0: tensor([64, 72, 22, 28, 31, 55, 48, 39, 99, 55, 47, 54, 52, 60, 45, 39, 48, 67, 34, 35, 76, 34, 49, 61])
1: tensor([57, 54, 67, 36, 28, 39, 49, 77, 51, 62, 51, 89, 43, 58, 29, 45, 51, 80, 77, 15,  3, 29, 54, 41])
2: tensor([24, 25, 93, 32, 17, 30, 80, 47, 37, 38, 62, 40, 53, 37, 18, 56, 43, 43, 26, 60, 24, 48, 99, 51])
3: tensor([60, 72, 24, 31, 26, 57, 54, 53, 96, 56, 54, 49, 48, 60, 51, 45, 41, 81, 31, 38, 75, 37, 40, 56])
4: tensor([82, 48, 75, 77, 80, 58, 43, 55, 47, 44, 30, 64, 18, 24, 64, 43, 44, 45, 50, 54, 43, 50, 21, 77])
5: tensor([62, 71, 13, 26, 30, 39, 55, 49, 88, 67, 55, 51, 52, 58, 48, 56, 31, 74, 28, 40, 66, 27, 50, 58])
6: tensor([68, 64, 60, 69, 50, 52, 70, 36, 38, 43, 65, 30, 64, 57, 40, 49, 69, 56, 41, 63, 66, 65, 41, 41])
7: tensor([35, 57, 11, 62, 84, 61, 31, 58, 31, 28, 87, 38, 59, 75, 69, 33, 60, 37, 65, 60, 91, 58, 32, 35])
8: tensor([29, 31, 66, 46, 30, 26, 23, 39, 85, 52, 76, 31, 57, 46, 41, 36, 44, 44, 22, 45, 25, 59, 76, 56])
9: tensor([45, 24, 77, 30, 64, 95, 64,  9, 54, 54, 25, 62, 50, 61, 68, 71, 47, 48, 35, 43, 54, 39, 59, 70])
10: tensor([43, 55, 52, 72, 55, 55, 62, 66, 44, 49, 65, 56, 60, 43, 40, 48, 56, 63, 35, 53, 30, 75, 47, 89])
11: tensor([33, 25, 74, 38, 46, 39, 34, 59, 44, 48, 29, 40, 66, 45, 53, 43, 56, 30, 44, 58, 45, 41, 70, 16])
12: tensor([ 0, 40, 45, 69, 33, 64, 90, 88, 34, 64, 36, 58, 62, 37, 72, 10, 64, 70, 50, 45, 60, 47, 74, 54])
13: tensor([73, 60, 99, 48, 49, 39, 71, 37, 28, 50, 28, 39, 33, 23, 36, 48, 43, 35, 66, 36, 18, 52, 40, 17])

tensor([53, 62, 24, 60, 59, 45, 46, 28, 43, 54, 58, 61, 44, 49, 37, 66, 77, 49, 51, 69, 53, 53, 60, 36]) 6 10
tensor([71, 32, 61, 61, 58, 67, 61, 52, 12, 43, 94, 60, 50, 30, 66, 76, 46, 48, 33, 70, 35, 48, 66, 60]) 10 6
tensor([44, 38, 66, 32, 67, 56, 59, 39, 42, 40, 47, 90, 39, 71, 23, 57, 13, 73, 27, 80, 33, 44, 76, 63]) 9 10
tensor([63, 39, 99, 63, 52, 39, 65, 24, 40, 48, 27, 56, 45, 40, 41, 50, 45, 18, 62, 39, 30, 56, 57, 32]) 13 11
tensor([57, 70, 45, 52, 52,  1, 52, 65, 21, 74, 48, 22, 30, 11, 23, 64, 58, 15, 64, 46, 25, 64, 50, 52]) 13 10
tensor([ 5, 19, 22, 78, 41, 76, 34, 61, 58, 54, 74, 64, 40, 92, 29, 44, 70, 88, 67, 48, 30, 55, 38, 65]) 10 1
tensor([18,  8, 57,  0, 84, 46, 49, 26, 53, 23, 32, 30, 60, 84, 11, 76, 24, 17, 35, 97, 82, 74, 58, 50]) 11 9
tensor([43, 74, 34, 31, 42, 25, 57, 71, 44, 85, 32, 32, 28, 21, 50, 58, 36, 19, 78, 16, 65, 54, 25, 43]) 13 5
tensor([62, 66, 81, 61, 65, 30, 45, 53, 30, 40, 61, 18, 54, 26, 49, 37, 55, 34, 42, 56, 45, 81, 45, 44]) 6 13
tensor([49, 53, 82, 27, 73, 58, 67, 44, 46, 33, 51, 86, 37, 61, 33, 52, 19, 94, 20, 91, 24, 47, 53, 59]) 10 9
tensor([47, 40, 21, 58, 42, 66, 28, 46, 81, 52, 42, 53, 49, 71, 59, 85, 66, 33, 91, 31, 54, 56, 38, 35]) 0 3
tensor([74, 73, 49, 63, 32,  3, 49, 60, 30, 54, 23, 28, 36, 33, 30, 68, 63, 17, 88, 55, 42, 75, 42, 56]) 13 6
tensor([27, 37, 62, 69, 30, 48, 73, 37, 40, 49, 56, 54, 40, 64, 44, 61, 58, 64, 84, 30, 27, 51, 53, 36]) 1 6
tensor([24, 46, 26, 67, 28, 41, 43, 24, 77, 84, 21, 45, 64, 36, 50, 51, 84, 71, 38, 43, 59, 67, 57, 42]) 0 3
